Where one turn sends some rows of the set: a few examples, then the rows asked:
bavo: [ -2 -10 -34   4 -23   8 -13   7   1   1   7  19   8]
zoti: [  8  -8 -29  -9  -5  -6 -10 -12 -20  -9   1 -29   3]
lopo: [ 10  -9   0   3 -13  10 -15   0 -29  16 -23 -10   3]
Manin: [ 10  -9  28   4   7 -11   5   6 -23  20 -15  -1   2]
bave: [ -9   8   8   9  13  23   5  11  21  12  -8 -30  -4]
vuzu: [  1   2  18  11 -12  10  19 -11  12  19 -13  16 -22]
Fil: [ -2  21   1  14  27   8  16   0  22   5  -3 -13  10]
zozet: [ 12   1  11  13  -4   2  14 -15  23  -1  -6  22 -18]
fop: [  6  15  11  19 -11  14  -3  -7   1  16 -11  17 -23]
kufis: [ 13 -20  28  -7  14 -16  12 -17  -1   8   3  -9 -13]
dela: [ 16 -19  14   7  -5  20  18  22 -13   2  -9   7   6]
nuz: [ -5  -1 -23   2  -5 -31  13  24   1  -1   3 -18  16]
bodi: [-27  -6   1   0 -12 -12  21  17   0  31  16   9  -1]
rorav: [-18   7 -11   9 -19  -2 -18  21 -11  21  21   2 -12]
Suf: [ 17 -20  28   6  19  13  -1   9   1  -2  14   6 -10]
gab: [-14 -21 -23 -10 -21  -3   1  -2  26  -2  26  -3 -10]
pef: [  3 -14 -19 -14  21 -19   7 -24  -3  -4  10 -16  12]
zor: [ 22  -9 -19  -1  -7   5 -19 -25 -12  -7 -10  -6   6]
nuta: [ -8 -24  12 -15  24 -18   5  -7  -4  12  10 -24  -3]
sikik: [ -1 -16 -12  -6  -7  -4  -6  16 -26   5 -18 -22  15]
taf: [ -1 -13  14  -1  17 -21  -7  21 -21   7  -3 -16   5]
zatu: [ -1  10 -14  10   4  21  19   4  22  -1 -15 -24  11]
bakek: [ -3  -9   1   0   2 -21  20  -4  13   5  36  17 -13]
koz: [ -2 -20 -27  -8 -20   2   5 -15  18  -4  27   5 -12]
Vades: [  6 -23   6  -6  21  27   4 -23   7  11  17   1  -3]
pila: [-11  11 -23   2  15 -25 -14   2   0  14  23 -21   5]
lemu: [  4   5  -4  14 -11  21  -6 -14  13  10 -18  24  -7]
Fegag: [  8  22  -1  20  11  12  -2  19  15 -10  -7 -20   1]
fofat: [-17   0 -27  -7  -8 -16  11   3  -3  21  11 -34   2]
Nor: [-10  -1  -4  11 -20   4 -18  27 -16  21  13  12 -10]
Vugof: [ -6  -3  -3   1  -5 -28  16   8  14  -2  34  10 -11]
ludu: [-22 -16 -17  -6  14 -17  -8  13  18  17   6 -18  18]
mipem: [  8  -3   1   8 -14  17  -4 -21  24   0  -8  12 -24]
gebi: [ 20  -3  -7   5 -18  29  10  -1 -26   2   3  -9  -9]
siku: [-19 -12  13   2  -4  -7  16  17  -3  33  17  15  -7]
pugo: [-13  -5 -34   4 -14  -1 -16  10   9   3  12  17  15]
Kad: [  4  22  -5  10  11  15  11  -6  19  -3   6 -33 -12]
vivi: [ 16 -24  -5 -12   7  -6   4 -36   9  -4   0  -6   2]
suk: [ 20   2 -17   4   9  22   7 -25 -13   1  16   8   6]
dirup: [ -9 -13  -8  -2  -2 -23 -12  27  12  -1  12 -32  -5]

sikik turns into nuta
nuz turns into ludu
Suf turns into suk
Now find these:
bavo turns into siku
gab turns into rorav
kufis turns into zor
zozet turns into lemu
bave turns into Kad

Where one turn sends some rows of the set: a few examples, then the rows asked:
Nis: [ -5  -4  10 -29   0 -17  30   7   8 -22  -7  -5 -17 -16 -28  -2   7  -8
   6  -3]
gitug: [-22   9  25 -14  10  -5  -8  16  25   4  -1  10   0  16   5 -34 -14  14
  -4   0]
sis: [ 22  -9  11   2  -2   5   3 -12  -5   7  -8  -1   6   2  14   9   4  18
 -29  32]
bitom: [ -1  -3  -8  19  -4  20  -5  15  29   9 -15 -10  -1   7 -21   8   4  39
  -1  16]
bezar: [ -2  16  28  15 -23   8 -17   6 -11  11   4   7  16 -18 -13  12 -31   4
  17 -14]
fup: [ 17  -4  15   8  -2   7   8 -11 -15   7   4  -5   0  15  14   7  -6   9
 -32  31]
genat: [ 19  -6  11   7   5   7   7 -14 -15   3  -1   1   5   9  19   3   0  12
 -32  25]
fala: [ -5   2 -10   9 -15  18  -7  18  19  -5 -21  -3   4  13 -28  -4  -4  42
   7  10]
dutoz: [-24  11  18  14 -19   3 -19   5 -24  17   4   0   7 -21 -18  13 -26  -5
   7  -5]
nam: [-20  12  26  -9  14 -12  -3  18  31  -5  -6  21  -3  12  -9 -26 -12  14
   1   0]
saf: [-39  -6   5  21  13   7  -9   2  12  25  11  23 -19  -3 -11  -3   3  11
   4  -3]
supan: [ -3   3 -11  24  -6  11  -3  18  22 -13 -23   0   6  13 -17  -3   1  38
   1  17]
madi: [-34   2  -7  29  22  14   3  11   8  20  11  20 -16  -4  -7   3  -5  18
   1  -5]
dazim: [ -7  -2   4  -6 -13 -13  44   3  11 -16  -8  -6 -18 -13 -23  -6   6 -11
  17   0]
posu: [ 20  -5  21   0   7  -1  24 -21 -10   6  -6  15   7  14  13   1   2  18
 -19  24]
Zaga: [ 27  -8  17   6  12  11   7  -6 -16   5   5   3  -3  12  17  -4   6  10
 -19  28]
kalu: [ 21  -6   7   4  -2   5  19 -16 -19   7  -8  -4  10  16  11  -5  10   5
 -23  23]
Pafeg: [-15  -2  24  -7   8 -14 -11  23  34 -13  -2  -1   1  14  -9 -28  -6  15
   1  -1]
Ronu: [-11  21  24  20 -25   1 -17  12 -29   3  -4   3  13  -4   0  13 -22   1
  15  -4]
nev: [ -3   7   0 -10   8  -1  40   7   0 -16 -13  -5  -8 -20 -23   1   4 -12
  19 -14]
Buvof: [ -8  14  31   9 -14  15  -9   7 -34   8  10   3  12  -8 -11  19 -20   5
  10 -15]
degi: [ -3  10  12 -20 -14 -13  37   1   7 -13 -13  -2  -7 -21 -15   1  13  -9
  20 -13]
bazu: [  3   0  -4 -17  -7 -20  35  -8  12 -22  -8  -2 -12 -19 -21  -4   8  -7
   5  -5]
lol: [-35 -10 -12  19  12  13   8   3  10  17   9  21 -23  -3  -1   4   6  20
   1  -9]
Dapu: [-11  24  25   4 -17  11 -21   6 -22   4   5   4   2 -24 -19  14 -24  -2
  17  -7]
nogu: [-17  22  27   8 -20   7 -15   8 -22   9   4  -1   8 -19 -16  15 -31   2
  11  -9]
fusoz: [ -3   3  -1 -21  -7 -15  36   1   6 -20 -14  -1 -18 -17 -23  -3  12  -7
  11  -3]

Buvof turns into degi
saf turns into Pafeg
fup turns into Dapu
Now find these:
fusoz turns into genat
Ronu turns into nev
dutoz turns into Nis
fala turns into lol
supan turns into madi
bezar turns into dazim

Where one turn sends some rows of the set: a few examples, then the rows asked:
kotaf: [ -2 -18  40  20  20  19  44  29 -25   4 -47   1   4 -12  -8   5  29 -28]
zivad: [ -4  -9  -1  31  24   5  12 -23 -45   2 -16   4  -9 -22 -15 -14  25  12]
Lolu: [-15  17 -12  16   7   7  30   5 -45 -14 -31   8   3 -33  23 -25  25 -27]
soti: [ 18  -2  14   1  34  42  13   9 -48 -19 -22   7 -26  11  -3  -4  13  10]
zati: [ 19 -10   5   5  26  50  20   9 -44 -21 -11   3 -32   2   1  -1  10  -3]
ker: [ -4  -2 -11  19  59  19  23  27 -20  17 -51   3   1  14  14  -6  12 -36]
Far: [-17  -8  -7  30  28  10   5 -23 -47   9 -12   2  -8 -20  -1 -13  33   5]
Doler: [  8 -21  40  22  30  22  42  28 -23  -9 -41  15   1  -8  -6   7  20 -25]
nid: [ 10  -2  15  -2  31  43  13   2 -48 -16  -7   6 -31   4   6  -1  25   6]
Pelat: [-23   6  -9   0   4  10  25   2 -35 -26 -32  -1   6 -23  24 -17  30 -28]
lesu: [ 12 -23  40  18  35  16  28  28 -19   1 -44   7  -2 -12  -7  -3  34 -38]
tovi: [ -5 -20  -4  36  22  21   1 -25 -36   5 -30  -3 -11 -22 -16  -1  36  -1]
kanal: [ -2  -4 -14  23  53   8  11  23 -18  15 -48  -5   9  10   7 -16   2 -34]
noge: [  4 -26  32  17  32  14  31  43 -25   0 -45  17  -8  -6  -5  -2  39 -29]
maf: [ -5  -7 -17  35  52  25  18  20 -21   4 -51   2  10  11   9 -11   2 -37]
riro: [ -3 -12 -23  33  44  16  16  31 -21  17 -49   3  -7   6  24 -20  13 -30]
bagiv: [ 14  -4   6   4  27  47  12  22 -42 -21 -16  12 -33  14  -5  -5  34  -5]
Tefo: [ -6  -6   1  46  24  28   2 -20 -49   4 -21   3  -7 -18 -14 -16  34   4]
Pobik: [ -6 -20  -9  35  21  14   3 -20 -42   1 -13   0  -9 -29 -15  -8  27  -3]
Bub: [  6  -2 -24  28  49  22  21  18 -22  12 -52  -2  -5   2  18 -22   9 -42]
vibi: [-27  13 -18   4  23  -4  26  12 -40  -4 -28   5  10 -22  25 -18  25 -30]
dupi: [ 15   0   2  -5  20  55  19  16 -43 -16 -26  -4 -32   5   3   5  15  -9]
tunaz: [ 16  -1  18   1  27  53   8  15 -45 -25 -17   1 -26   7   0 -10  26 -13]
papu: [ -7  -5  -3  45  18  17   2 -16 -35   1 -15  12 -14 -12 -11  -9  43   4]
Tek: [-18  13 -15  19   4   1  23  13 -34 -14 -23  12  -1 -22  34 -21  28 -22]
Fetov: [  8 -14  44   9  37  13  27  34 -25  -7 -45  12   4  -3  -5   4  20 -19]
Vitez: [  8 -16  44  11  42  20  32  24 -24   2 -38  15  -8  -1  -5  12  32 -19]
subot: [-23   8 -19   6  13   6  17  11 -39 -24 -26   5  11 -25  19 -17  19 -35]
Meso: [-15  15 -19   0  17  -7  23   7 -38 -12 -22   1   5 -21  20 -24  14 -24]
garo: [ -9  -8 -22  30  43  31  20  11 -20  11 -51 -14   3  18  14 -19   7 -30]

maf turns into Doler
lesu turns into tunaz
Now find these:
kanal turns into Fetov
Far turns into vibi
bagiv turns into papu
tovi turns into Pelat

